In the data rows, the value 500 means zero.
Here are some points, each followed by its number:
[542, 497, 422, 495, 505, 492, 465, 686, 745, 499, 492, 194, 514, 497, 493, 498, 687, 497, 567,
 659, 392, 382, 520, 609, 615, 185, 501, 256, 502, 460, 481, 499, 346, 729, 333, 453, 502, 635,
 465, 227, 733, 170, 496, 602, 602, 399, 343, 802, 422, 648, 611, 491, 694, 285, 499, 435, 370,
 282, 548, 453, 599, 295] 0
[496, 615, 410, 500, 414, 435, 498, 683, 474, 572, 492, 500, 623, 492, 493, 665, 295, 580, 539,
 321, 719, 292, 296, 446, 630, 469, 706, 250, 502, 484, 501, 606, 499, 493, 509, 611, 480, 348,
 603, 471, 504, 583, 638, 533, 431, 519, 501, 392, 650, 605, 502, 657, 500, 577, 344, 503, 751,
 648, 597, 452, 452, 494] 1
[496, 270, 504, 623, 733, 583, 725, 352, 404, 676, 369, 238, 259, 366, 615, 498, 381, 540, 558,
 499, 323, 202, 639, 434, 507, 406, 679, 537, 588, 704, 530, 448, 756, 281, 398, 463, 426, 709,
 330, 403, 497, 494, 241, 628, 502, 511, 596, 817, 507, 499, 633, 404, 500, 569, 656, 492, 491,
 655, 237, 403, 423, 591] 2
[190, 603, 366, 495, 295, 422, 584, 501, 422, 370, 471, 500, 692, 751, 457, 312, 363, 504, 501,
 381, 620, 263, 302, 790, 513, 607, 783, 692, 692, 500, 837, 499, 596, 494, 717, 610, 577, 393,
 751, 574, 716, 494, 613, 604, 570, 408, 525, 441, 289, 499, 220, 301, 500, 395, 638, 194, 491,
 488, 500, 739, 534, 214] 3
[509, 584, 609, 316, 505, 570, 498, 372, 496, 578, 390, 594, 502, 497, 583, 498, 357, 385, 501,
 499, 629, 478, 676, 547, 288, 592, 501, 662, 502, 500, 484, 499, 578, 707, 720, 493, 502, 422,
 510, 638, 695, 505, 587, 394, 468, 458, 501, 494, 290, 466, 575, 316, 347, 641, 731, 489, 491,
 632, 562, 499, 607, 419] 4
[541, 554, 364, 569, 525, 336, 445, 501, 408, 574, 755, 500, 417, 772, 493, 498, 666, 726, 261,
 319, 552, 609, 203, 429, 579, 307, 501, 504, 384, 500, 436, 531, 392, 674, 338, 723, 750, 537,
 709, 221, 525, 613, 496, 408, 366, 430, 484, 464, 684, 334, 502, 710, 673, 642, 353, 503, 696,
 594, 591, 499, 501, 627] 5
[584, 485, 375, 618, 543, 502, 697, 474, 496, 499, 364, 638, 306, 435, 493, 307, 413, 466, 301,
 658, 412, 558, 531, 500, 196, 441, 589, 504, 677, 497, 452, 558, 502, 339, 388, 421, 744, 738,
 315, 646, 367, 494, 496, 240, 355, 610, 540, 609, 324, 499, 263, 498, 581, 657, 308, 558, 420,
 463, 560, 499, 533, 285] 6
[421, 557, 504, 594, 562, 605, 515, 663, 496, 501, 449, 349, 502, 355, 561, 522, 408, 560, 501,
 659, 658, 244, 311, 465, 513, 507, 571, 282, 344, 543, 443, 499, 364, 340, 609, 571, 666, 418,
 510, 623, 709, 537, 496, 611, 421, 389, 461, 351, 527, 353, 314, 572, 323, 495, 323, 558, 491,
 673, 459, 456, 635, 635] 7
[441, 213, 253, 586, 671, 502, 628, 580, 496, 634, 790, 314, 502, 724, 617, 498, 583, 765, 223,
 499, 507, 506, 329, 451, 479, 510, 586, 624, 751, 500, 491, 225, 628, 556, 652, 788, 313, 496,
 510, 231, 482, 494, 527, 500, 502, 431, 501, 780, 671, 334, 638, 496, 560, 357, 713, 550, 391,
 474, 500, 499, 501, 669] 8
[594, 594, 366, 572, 414, 400, 501, 683, 379, 656, 531, 470, 502, 398, 459, 540, 325, 496, 433,
 380, 613, 579, 231, 443, 504, 477, 500, 341, 597, 500, 468, 543, 710, 555, 352, 501, 376, 470,
 465, 507, 497, 609, 600, 648, 403, 596, 489, 369, 507, 665, 307, 496, 500, 656, 518, 577, 671,
 660, 556, 499, 429, 494] 9
[561, 589, 479, 521, 505, 599, 386, 475, 496, 499, 492, 500, 502, 670, 562, 361, 323, 497, 501,
 357, 507, 526, 503, 492, 500, 568, 372, 653, 585, 463, 432, 574, 499, 676, 425, 334, 350, 368,
 690, 640, 497, 510, 565, 534, 502, 467, 517, 494, 350, 544, 319, 311, 568, 584, 735, 439, 374,
 706, 608, 670, 641, 494] 10
[496, 374, 623, 602, 397, 502, 348, 480, 564, 386, 608, 379, 356, 497, 424, 667, 494, 489, 606,
 499, 336, 506, 494, 422, 627, 570, 356, 504, 427, 533, 440, 537, 499, 610, 551, 493, 477, 403,
 384, 364, 497, 273, 617, 544, 413, 371, 578, 585, 704, 295, 597, 555, 500, 495, 398, 577, 374,
 275, 285, 393, 407, 494] 11
[200, 340, 245, 495, 712, 227, 498, 306, 496, 499, 727, 650, 286, 415, 493, 498, 375, 497, 238,
 337, 524, 506, 449, 661, 624, 315, 501, 225, 629, 499, 486, 499, 614, 538, 502, 788, 739, 683,
 437, 507, 371, 439, 580, 323, 794, 503, 501, 619, 507, 499, 542, 635, 579, 635, 346, 543, 685,
 417, 350, 517, 353, 611] 12
[420, 529, 613, 633, 331, 622, 498, 398, 673, 268, 767, 627, 361, 380, 364, 602, 630, 402, 583,
 499, 339, 506, 667, 422, 504, 504, 490, 487, 330, 531, 501, 499, 449, 531, 615, 561, 502, 358,
 485, 572, 497, 481, 541, 500, 375, 594, 555, 491, 507, 317, 633, 512, 642, 529, 499, 551, 491,
 433, 573, 415, 558, 672] 13
[496, 481, 438, 540, 694, 502, 469, 615, 373, 592, 614, 500, 467, 542, 603, 635, 387, 618, 384,
 499, 728, 610, 232, 472, 544, 507, 501, 294, 670, 474, 501, 499, 581, 494, 499, 668, 502, 548,
 665, 314, 646, 599, 496, 500, 553, 500, 501, 397, 507, 298, 549, 692, 596, 669, 499, 563, 791,
 623, 520, 372, 288, 604] 14
[541, 613, 582, 541, 336, 624, 498, 587, 663, 499, 788, 557, 502, 347, 493, 597, 564, 433, 571,
 705, 328, 481, 569, 437, 518, 504, 542, 589, 335, 476, 510, 431, 419, 469, 534, 702, 727, 496,
 385, 672, 721, 530, 552, 500, 387, 504, 369, 428, 703, 315, 636, 599, 500, 495, 326, 565, 366,
 380, 441, 499, 359, 621] 15
[546, 628, 509, 259, 531, 532, 354, 501, 393, 499, 378, 632, 701, 497, 493, 556, 494, 393, 367,
 308, 733, 607, 619, 499, 311, 504, 501, 456, 695, 449, 444, 612, 405, 494, 499, 406, 502, 540,
 510, 507, 565, 384, 627, 607, 488, 504, 449, 379, 264, 499, 573, 615, 280, 579, 537, 511, 424,
 639, 561, 527, 607, 581] 16
[561, 497, 504, 637, 505, 584, 350, 298, 449, 344, 537, 539, 502, 362, 381, 389, 710, 520, 604,
 469, 404, 575, 384, 468, 604, 478, 411, 684, 376, 500, 429, 531, 499, 646, 435, 526, 664, 333,
 332, 348, 723, 473, 553, 607, 485, 407, 578, 512, 705, 314, 623, 720, 613, 432, 340, 465, 419,
 313, 500, 378, 473, 494] 17
[561, 505, 603, 635, 373, 643, 324, 319, 736, 368, 452, 568, 500, 395, 493, 532, 593, 558, 501,
 678, 507, 645, 508, 483, 631, 504, 386, 504, 361, 427, 501, 565, 376, 691, 360, 493, 502, 496,
 401, 507, 711, 436, 525, 500, 395, 486, 617, 494, 688, 328, 618, 428, 637, 258, 377, 480, 491,
 288, 568, 422, 544, 594] 18
[496, 509, 568, 419, 680, 515, 680, 485, 496, 249, 492, 500, 502, 746, 493, 498, 576, 343, 565,
 437, 501, 603, 693, 560, 503, 618, 380, 628, 322, 478, 479, 398, 381, 288, 605, 372, 389, 763,
 564, 559, 325, 588, 496, 295, 766, 481, 583, 389, 370, 680, 601, 332, 301, 495, 396, 503, 491,
 536, 483, 507, 621, 611] 19
[576, 519, 478, 495, 579, 502, 435, 683, 385, 666, 507, 610, 398, 324, 601, 627, 494, 466, 534,
 291, 550, 506, 361, 455, 627, 461, 501, 530, 631, 500, 450, 515, 614, 402, 339, 445, 387, 464,
 324, 530, 297, 600, 567, 638, 502, 529, 500, 494, 605, 577, 492, 496, 646, 495, 499, 564, 565,
 666, 500, 525, 501, 486] 20
[496, 527, 286, 495, 394, 185, 606, 501, 716, 264, 729, 525, 695, 524, 659, 674, 436, 607, 210,
 499, 319, 282, 649, 890, 531, 511, 685, 504, 339, 500, 501, 202, 499, 706, 499, 668, 502, 747,
 674, 225, 470, 592, 574, 630, 794, 455, 571, 494, 507, 660, 201, 633, 272, 371, 752, 503, 688,
 504, 523, 837, 220, 236] 21
[586, 211, 371, 533, 505, 594, 498, 565, 543, 454, 659, 511, 544, 497, 378, 264, 494, 643, 501,
 499, 437, 197, 494, 750, 463, 415, 638, 299, 663, 444, 501, 458, 367, 494, 724, 410, 502, 526,
 510, 300, 323, 274, 627, 573, 580, 420, 501, 494, 671, 499, 490, 496, 643, 467, 744, 449, 373,
 504, 517, 499, 642, 280] 22
Which three points above are nearest to each new point by angle? Their numbers follow each, nearest first.
[603, 532, 537, 512, 322, 562, 713, 501, 365, 666, 420, 600, 467, 536, 376, 218, 494, 366, 515,
 753, 582, 439, 685, 500, 205, 568, 622, 504, 670, 472, 511, 612, 728, 494, 556, 482, 725, 502,
 552, 513, 497, 424, 496, 254, 502, 542, 501, 425, 307, 544, 477, 390, 628, 495, 466, 584, 491,
 527, 602, 763, 647, 235] ~ 6 4 3
[551, 629, 611, 495, 505, 590, 498, 670, 496, 499, 431, 500, 597, 454, 493, 498, 494, 447, 501,
 385, 566, 508, 389, 413, 585, 568, 433, 504, 421, 452, 443, 560, 479, 348, 323, 405, 502, 368,
 436, 507, 497, 606, 605, 500, 396, 504, 501, 392, 504, 703, 331, 337, 444, 467, 499, 501, 588,
 580, 614, 488, 601, 494] ~ 9 20 1
[496, 641, 602, 480, 505, 502, 713, 505, 558, 295, 408, 640, 716, 761, 521, 594, 586, 497, 532,
 499, 563, 602, 663, 671, 592, 504, 414, 556, 383, 457, 453, 429, 419, 494, 499, 386, 376, 771,
 372, 582, 309, 583, 523, 324, 502, 504, 579, 380, 365, 644, 602, 320, 292, 328, 499, 503, 360,
 536, 435, 523, 551, 494] ~ 19 16 21
[565, 332, 470, 495, 333, 578, 505, 253, 434, 263, 645, 328, 346, 497, 493, 330, 688, 700, 519,
 569, 324, 496, 437, 448, 504, 425, 393, 546, 480, 458, 485, 548, 355, 729, 534, 649, 650, 521,
 510, 252, 727, 494, 572, 510, 366, 504, 501, 687, 702, 360, 662, 496, 500, 581, 417, 475, 491,
 504, 430, 403, 365, 488] ~ 17 11 5
[217, 497, 187, 463, 312, 293, 699, 501, 769, 260, 427, 500, 716, 678, 261, 668, 706, 381, 270,
 673, 507, 506, 494, 596, 609, 562, 463, 267, 364, 441, 434, 244, 689, 494, 499, 493, 528, 769,
 363, 532, 497, 492, 480, 500, 814, 504, 605, 400, 591, 499, 502, 322, 500, 495, 315, 575, 491,
 351, 579, 418, 450, 534] ~ 21 19 12
[582, 616, 187, 492, 334, 312, 726, 461, 403, 673, 492, 595, 502, 312, 493, 463, 292, 497, 204,
 469, 742, 592, 243, 500, 430, 504, 611, 270, 747, 458, 483, 519, 781, 494, 499, 513, 473, 474,
 404, 475, 549, 429, 575, 549, 462, 504, 501, 373, 324, 567, 311, 496, 556, 492, 714, 483, 695,
 677, 522, 499, 501, 296] ~ 9 1 14
[554, 514, 504, 610, 352, 502, 353, 274, 329, 563, 605, 553, 502, 497, 527, 498, 494, 632, 501,
 370, 507, 516, 492, 408, 504, 504, 548, 440, 539, 500, 501, 485, 372, 711, 528, 493, 502, 496,
 409, 317, 636, 586, 370, 401, 390, 376, 533, 458, 653, 313, 502, 638, 536, 660, 380, 559, 671,
 567, 613, 404, 501, 494] ~ 5 17 14
[496, 589, 602, 261, 505, 600, 343, 649, 450, 534, 506, 614, 486, 579, 628, 357, 494, 497, 556,
 401, 414, 581, 494, 432, 612, 620, 423, 588, 502, 503, 434, 596, 522, 494, 360, 367, 332, 341,
 613, 665, 381, 532, 496, 500, 433, 439, 576, 404, 507, 499, 581, 376, 469, 495, 485, 573, 429,
 425, 452, 468, 612, 443] ~ 10 20 19
[336, 643, 252, 525, 413, 428, 764, 335, 383, 535, 492, 422, 502, 659, 310, 338, 494, 488, 237,
 372, 540, 319, 494, 500, 386, 592, 746, 628, 502, 492, 783, 455, 779, 494, 588, 566, 662, 496,
 531, 507, 567, 395, 496, 628, 496, 476, 516, 364, 291, 274, 238, 346, 500, 468, 757, 241, 425,
 602, 500, 676, 634, 494] ~ 3 10 4
[285, 543, 177, 385, 373, 203, 763, 501, 677, 423, 521, 310, 596, 497, 493, 259, 456, 497, 196,
 683, 469, 582, 277, 718, 634, 516, 791, 504, 357, 469, 468, 186, 422, 534, 745, 592, 502, 714,
 737, 329, 707, 298, 600, 500, 761, 504, 484, 470, 507, 613, 632, 620, 332, 495, 499, 484, 743,
 238, 500, 568, 302, 618] ~ 21 12 3
[590, 497, 604, 431, 699, 502, 498, 671, 388, 510, 519, 280, 320, 442, 614, 667, 494, 445, 531,
 499, 363, 249, 677, 500, 542, 563, 420, 539, 681, 575, 450, 510, 393, 305, 668, 466, 334, 476,
 453, 507, 336, 474, 504, 601, 502, 504, 501, 597, 587, 402, 610, 563, 606, 665, 610, 564, 349,
 504, 365, 417, 525, 647] ~ 2 11 20
[496, 573, 578, 327, 720, 608, 454, 595, 380, 362, 469, 500, 498, 497, 625, 536, 497, 460, 602,
 331, 538, 604, 590, 419, 504, 515, 452, 649, 469, 474, 443, 499, 457, 303, 433, 379, 447, 492,
 510, 507, 291, 631, 602, 520, 502, 386, 501, 494, 405, 658, 572, 437, 443, 341, 404, 606, 378,
 639, 571, 656, 486, 521] ~ 19 20 16
[552, 188, 622, 633, 752, 475, 763, 501, 575, 499, 667, 375, 325, 448, 644, 258, 307, 482, 501,
 330, 520, 342, 656, 424, 433, 579, 380, 250, 510, 500, 501, 545, 499, 494, 499, 531, 515, 768,
 399, 639, 748, 494, 407, 611, 596, 461, 501, 769, 346, 499, 644, 496, 527, 644, 701, 570, 594,
 428, 500, 425, 473, 356] ~ 2 12 0
[207, 242, 434, 278, 505, 284, 455, 522, 648, 219, 419, 285, 321, 468, 493, 498, 494, 663, 175,
 716, 729, 327, 518, 630, 504, 504, 419, 294, 589, 500, 469, 159, 499, 525, 499, 493, 658, 433,
 735, 221, 618, 633, 242, 346, 502, 504, 427, 494, 415, 441, 502, 496, 500, 243, 542, 211, 491,
 558, 500, 465, 238, 318] ~ 21 0 8
[547, 582, 407, 466, 575, 589, 498, 501, 479, 499, 780, 454, 696, 745, 433, 661, 586, 483, 434,
 612, 479, 592, 578, 666, 504, 413, 501, 269, 777, 494, 501, 371, 784, 494, 425, 422, 502, 340,
 720, 576, 497, 264, 505, 362, 649, 783, 592, 425, 418, 278, 359, 599, 390, 657, 672, 431, 513,
 504, 541, 639, 522, 589] ~ 14 16 10
[546, 539, 504, 495, 658, 618, 303, 648, 609, 563, 394, 597, 463, 441, 493, 647, 413, 497, 596,
 456, 415, 638, 425, 500, 625, 510, 369, 639, 399, 491, 438, 580, 395, 494, 350, 493, 522, 496,
 422, 581, 497, 486, 633, 634, 416, 402, 501, 494, 626, 509, 477, 416, 584, 320, 499, 503, 491,
 386, 539, 481, 532, 616] ~ 18 20 17
[510, 497, 474, 242, 715, 613, 523, 347, 637, 499, 446, 318, 302, 351, 610, 332, 587, 709, 642,
 507, 332, 231, 494, 423, 297, 158, 789, 334, 541, 674, 564, 499, 757, 287, 330, 493, 350, 361,
 316, 225, 497, 494, 286, 485, 369, 610, 425, 494, 556, 499, 612, 496, 251, 348, 499, 503, 558,
 528, 321, 428, 501, 494] ~ 2 0 8
[497, 591, 574, 433, 395, 488, 763, 511, 692, 310, 636, 500, 417, 415, 302, 440, 526, 390, 620,
 744, 341, 458, 537, 434, 598, 504, 800, 674, 502, 444, 637, 318, 603, 494, 742, 717, 712, 648,
 293, 641, 497, 579, 496, 500, 502, 827, 294, 366, 433, 298, 609, 681, 445, 571, 727, 599, 423,
 309, 603, 409, 374, 596] ~ 15 13 6
[446, 609, 576, 633, 505, 614, 387, 578, 496, 356, 388, 603, 683, 450, 593, 660, 619, 468, 501,
 499, 565, 618, 556, 500, 504, 546, 381, 676, 462, 500, 501, 577, 499, 494, 499, 493, 502, 496,
 538, 635, 285, 579, 508, 500, 748, 504, 589, 416, 507, 683, 545, 496, 446, 486, 432, 427, 378,
 542, 486, 476, 618, 595] ~ 19 16 10
[530, 528, 591, 495, 694, 507, 343, 501, 382, 664, 610, 599, 469, 497, 610, 498, 451, 459, 618,
 482, 563, 580, 544, 464, 504, 568, 378, 504, 502, 500, 465, 515, 453, 313, 380, 493, 473, 367,
 319, 507, 527, 539, 561, 519, 502, 420, 546, 386, 699, 499, 649, 496, 500, 491, 324, 567, 635,
 517, 443, 381, 501, 621] ~ 20 17 14
[496, 418, 504, 495, 357, 567, 801, 353, 419, 499, 322, 588, 352, 372, 340, 241, 466, 406, 592,
 725, 400, 589, 357, 500, 309, 444, 524, 631, 548, 465, 458, 499, 626, 525, 364, 394, 554, 737,
 301, 646, 431, 597, 352, 351, 425, 504, 501, 542, 281, 694, 240, 386, 659, 465, 533, 542, 491,
 674, 504, 684, 520, 494] ~ 6 2 10
[577, 497, 504, 638, 322, 603, 523, 340, 439, 662, 375, 596, 502, 471, 471, 498, 348, 399, 605,
 347, 413, 604, 552, 500, 355, 380, 675, 678, 474, 500, 524, 579, 786, 654, 408, 407, 328, 496,
 401, 507, 732, 564, 400, 240, 488, 504, 501, 494, 474, 691, 300, 496, 500, 278, 527, 503, 377,
 571, 579, 740, 501, 267] ~ 10 4 6
[202, 585, 607, 626, 373, 567, 498, 498, 705, 499, 683, 500, 476, 708, 493, 498, 691, 497, 601,
 499, 354, 636, 658, 500, 615, 486, 501, 240, 332, 476, 569, 342, 594, 469, 648, 513, 480, 496,
 647, 650, 486, 503, 443, 667, 448, 823, 585, 482, 507, 578, 502, 363, 543, 543, 365, 351, 515,
 253, 583, 499, 651, 635] ~ 13 18 15
[496, 247, 366, 210, 506, 305, 536, 650, 496, 467, 576, 344, 451, 343, 247, 637, 451, 790, 487,
 735, 507, 363, 471, 674, 641, 194, 703, 270, 348, 459, 628, 499, 370, 513, 499, 502, 502, 714,
 516, 248, 624, 494, 489, 560, 772, 436, 275, 690, 291, 650, 607, 518, 500, 542, 577, 494, 491,
 254, 516, 499, 494, 238] ~ 0 22 21
[511, 591, 595, 215, 382, 418, 498, 679, 330, 646, 407, 557, 716, 585, 559, 650, 494, 497, 608,
 499, 626, 613, 580, 443, 596, 529, 501, 504, 654, 446, 537, 599, 499, 598, 499, 493, 337, 410,
 521, 639, 288, 494, 624, 637, 458, 504, 364, 489, 507, 661, 523, 622, 500, 384, 394, 497, 759,
 609, 594, 499, 525, 494] ~ 1 20 16
[571, 598, 621, 495, 696, 502, 575, 351, 419, 581, 401, 512, 701, 379, 493, 498, 659, 528, 592,
 499, 507, 534, 484, 407, 483, 596, 423, 358, 431, 500, 501, 499, 338, 298, 396, 449, 545, 547,
 555, 507, 497, 460, 554, 622, 556, 398, 398, 494, 507, 539, 502, 684, 297, 483, 343, 584, 648,
 656, 547, 415, 501, 640] ~ 7 16 19
[565, 580, 577, 440, 724, 538, 369, 501, 496, 587, 577, 500, 532, 353, 618, 650, 494, 483, 618,
 485, 627, 506, 386, 450, 592, 557, 460, 526, 502, 500, 458, 567, 387, 392, 351, 497, 567, 496,
 312, 488, 660, 569, 597, 545, 502, 386, 474, 377, 694, 353, 615, 715, 530, 510, 318, 559, 667,
 539, 562, 499, 395, 629] ~ 14 17 20
[558, 619, 578, 495, 611, 409, 404, 649, 343, 669, 339, 500, 696, 359, 606, 665, 548, 498, 412,
 291, 700, 598, 559, 429, 411, 572, 501, 235, 654, 466, 459, 550, 393, 494, 398, 451, 502, 411,
 351, 507, 436, 480, 542, 616, 421, 486, 395, 435, 480, 499, 559, 701, 500, 662, 358, 576, 491,
 694, 514, 435, 596, 597] ~ 16 20 1
[496, 227, 610, 508, 319, 502, 449, 459, 561, 361, 356, 268, 448, 449, 493, 311, 726, 635, 594,
 691, 350, 489, 612, 564, 607, 445, 501, 429, 471, 453, 473, 528, 499, 697, 592, 581, 502, 496,
 510, 328, 497, 423, 519, 605, 502, 504, 611, 691, 507, 318, 618, 496, 500, 483, 550, 405, 348,
 302, 560, 405, 622, 488] ~ 0 11 18
[496, 592, 504, 487, 333, 215, 389, 672, 362, 371, 540, 500, 502, 767, 514, 657, 549, 600, 501,
 400, 375, 590, 494, 500, 652, 504, 760, 309, 502, 522, 501, 499, 382, 558, 511, 755, 502, 496,
 693, 343, 324, 555, 496, 234, 591, 442, 326, 494, 630, 508, 502, 634, 648, 628, 540, 510, 707,
 549, 515, 499, 251, 632] ~ 5 1 14
[569, 305, 448, 340, 332, 531, 387, 257, 782, 618, 477, 585, 447, 761, 611, 265, 494, 401, 501,
 449, 327, 506, 635, 500, 504, 605, 595, 279, 502, 547, 457, 486, 785, 613, 348, 493, 554, 498,
 510, 507, 375, 520, 283, 372, 502, 376, 608, 494, 675, 728, 502, 496, 600, 275, 755, 557, 392,
 593, 219, 499, 619, 367] ~ 22 2 10
[548, 279, 504, 495, 715, 603, 498, 668, 503, 651, 492, 551, 502, 378, 611, 627, 402, 456, 501,
 409, 391, 512, 573, 449, 614, 581, 398, 634, 488, 593, 447, 529, 523, 334, 462, 513, 361, 537,
 368, 551, 497, 494, 496, 599, 429, 418, 530, 607, 507, 499, 631, 526, 672, 523, 682, 526, 355,
 504, 322, 409, 492, 634] ~ 2 20 8
[341, 625, 504, 233, 769, 409, 696, 655, 545, 300, 492, 588, 656, 545, 513, 306, 447, 412, 408,
 704, 492, 601, 582, 505, 620, 603, 501, 504, 466, 444, 448, 452, 336, 494, 678, 421, 321, 741,
 287, 499, 697, 614, 599, 298, 669, 407, 607, 494, 480, 539, 619, 322, 500, 262, 499, 503, 432,
 510, 548, 499, 501, 590] ~ 19 4 21
[418, 316, 198, 495, 505, 384, 340, 504, 357, 604, 644, 505, 388, 659, 213, 309, 695, 692, 501,
 504, 507, 640, 308, 555, 233, 230, 591, 362, 556, 500, 437, 554, 472, 319, 631, 370, 530, 334,
 554, 637, 383, 528, 496, 432, 578, 655, 501, 494, 398, 582, 247, 632, 500, 506, 378, 565, 491,
 417, 302, 805, 238, 494] ~ 12 6 5
[496, 573, 504, 495, 725, 645, 498, 670, 627, 477, 492, 606, 618, 713, 493, 506, 494, 347, 588,
 499, 474, 506, 646, 465, 609, 601, 387, 537, 448, 442, 457, 602, 375, 277, 513, 387, 343, 496,
 510, 605, 398, 585, 596, 499, 444, 408, 595, 374, 505, 499, 502, 364, 376, 339, 469, 503, 388,
 453, 500, 471, 626, 546] ~ 19 10 16
[578, 393, 504, 620, 450, 635, 498, 501, 625, 499, 399, 644, 506, 360, 442, 498, 335, 402, 615,
 622, 396, 613, 494, 547, 218, 504, 503, 682, 502, 476, 480, 499, 499, 679, 499, 381, 399, 577,
 510, 507, 742, 577, 490, 288, 425, 444, 613, 655, 289, 530, 502, 368, 500, 428, 629, 482, 377,
 689, 496, 499, 562, 292] ~ 4 10 6
[614, 556, 287, 625, 358, 502, 339, 708, 483, 499, 492, 571, 276, 648, 469, 669, 547, 556, 501,
 622, 349, 630, 375, 500, 578, 610, 501, 625, 408, 436, 655, 573, 340, 494, 639, 805, 716, 505,
 745, 401, 584, 522, 496, 500, 441, 736, 460, 494, 485, 499, 606, 678, 660, 615, 499, 503, 457,
 504, 492, 415, 276, 600] ~ 5 15 14
[565, 497, 584, 347, 535, 399, 496, 259, 496, 419, 566, 614, 568, 339, 578, 675, 623, 469, 524,
 585, 638, 575, 570, 442, 555, 587, 561, 598, 528, 500, 481, 611, 382, 679, 668, 602, 502, 401,
 391, 556, 497, 617, 542, 500, 502, 456, 501, 494, 585, 313, 601, 670, 500, 495, 356, 503, 491,
 523, 577, 429, 494, 618] ~ 17 13 15
[448, 497, 504, 537, 329, 611, 335, 510, 496, 499, 410, 335, 420, 564, 493, 498, 691, 526, 501,
 637, 320, 418, 494, 500, 600, 590, 382, 224, 539, 499, 474, 599, 499, 629, 769, 474, 357, 335,
 682, 448, 308, 263, 496, 635, 355, 504, 574, 592, 653, 291, 502, 488, 534, 459, 383, 496, 353,
 241, 500, 499, 582, 604] ~ 11 18 13
[477, 627, 300, 530, 434, 504, 685, 501, 779, 284, 492, 645, 502, 446, 493, 628, 737, 373, 319,
 694, 365, 604, 651, 434, 606, 644, 391, 556, 502, 446, 457, 299, 696, 494, 383, 418, 699, 714,
 510, 599, 497, 527, 306, 568, 764, 812, 516, 494, 678, 499, 502, 626, 386, 333, 580, 564, 335,
 504, 560, 484, 531, 459] ~ 21 15 19
[504, 588, 624, 495, 574, 502, 498, 478, 510, 499, 492, 555, 502, 497, 601, 498, 639, 465, 606,
 477, 509, 593, 628, 526, 504, 560, 501, 617, 452, 463, 501, 499, 360, 439, 499, 374, 456, 347,
 566, 638, 398, 604, 496, 584, 502, 424, 597, 442, 507, 463, 502, 455, 500, 431, 470, 439, 491,
 449, 593, 424, 575, 642] ~ 19 13 18
[344, 526, 504, 257, 694, 534, 445, 665, 496, 427, 381, 596, 648, 715, 621, 404, 494, 419, 502,
 499, 667, 592, 494, 468, 504, 604, 423, 657, 614, 492, 536, 493, 499, 467, 507, 384, 320, 564,
 725, 611, 364, 586, 540, 562, 516, 372, 501, 463, 301, 583, 526, 402, 240, 613, 360, 563, 535,
 523, 591, 646, 501, 440] ~ 19 16 10
[548, 497, 526, 635, 340, 580, 345, 272, 355, 242, 547, 394, 468, 497, 479, 417, 714, 559, 401,
 359, 488, 417, 644, 441, 504, 486, 357, 672, 546, 453, 442, 610, 376, 664, 638, 493, 500, 344,
 510, 408, 672, 568, 426, 500, 695, 470, 501, 479, 569, 339, 502, 698, 618, 495, 385, 522, 491,
 386, 500, 433, 501, 550] ~ 17 18 13
[604, 497, 603, 599, 505, 604, 377, 655, 464, 551, 420, 598, 533, 425, 585, 670, 342, 499, 598,
 345, 556, 621, 575, 475, 436, 532, 501, 667, 510, 453, 447, 595, 485, 333, 322, 363, 502, 355,
 510, 657, 309, 494, 610, 500, 416, 504, 563, 494, 567, 612, 473, 349, 584, 469, 711, 435, 444,
 591, 556, 499, 601, 494] ~ 20 10 9
[576, 589, 463, 500, 564, 568, 398, 627, 358, 668, 369, 643, 508, 412, 596, 554, 381, 431, 532,
 352, 562, 506, 463, 435, 481, 552, 369, 591, 574, 492, 406, 540, 545, 452, 499, 493, 346, 355,
 401, 599, 404, 625, 496, 576, 377, 511, 501, 494, 507, 719, 491, 450, 569, 495, 657, 531, 421,
 669, 602, 520, 546, 525] ~ 20 10 9
[181, 304, 553, 286, 596, 524, 595, 468, 496, 631, 734, 243, 489, 469, 332, 267, 538, 383, 501,
 647, 378, 559, 584, 398, 616, 366, 596, 586, 419, 475, 594, 186, 738, 390, 715, 390, 742, 620,
 730, 481, 713, 649, 216, 500, 600, 757, 381, 638, 401, 595, 590, 496, 278, 504, 690, 503, 336,
 343, 369, 499, 523, 494] ~ 2 8 19
[499, 183, 623, 495, 403, 502, 537, 354, 484, 533, 402, 608, 502, 741, 493, 334, 400, 378, 583,
 348, 485, 593, 660, 500, 415, 584, 663, 695, 530, 748, 486, 499, 687, 494, 446, 383, 502, 496,
 510, 507, 328, 602, 200, 500, 479, 504, 450, 492, 507, 583, 502, 329, 690, 384, 510, 411, 431,
 504, 175, 572, 634, 494] ~ 2 19 10
[355, 245, 553, 597, 712, 617, 736, 660, 611, 634, 696, 500, 321, 572, 612, 665, 494, 473, 501,
 499, 363, 460, 340, 674, 605, 504, 523, 625, 372, 788, 501, 405, 760, 472, 477, 493, 513, 683,
 510, 311, 311, 494, 276, 605, 576, 550, 553, 784, 688, 414, 515, 542, 355, 327, 721, 410, 328,
 653, 500, 458, 241, 583] ~ 2 8 21
[496, 582, 323, 249, 304, 502, 423, 312, 725, 254, 704, 462, 296, 527, 531, 262, 502, 709, 462,
 376, 558, 219, 494, 420, 203, 278, 501, 440, 502, 661, 861, 235, 404, 675, 693, 384, 581, 375,
 526, 406, 406, 295, 310, 216, 396, 789, 470, 456, 507, 514, 475, 347, 500, 452, 499, 410, 479,
 594, 164, 426, 488, 494] ~ 22 13 3
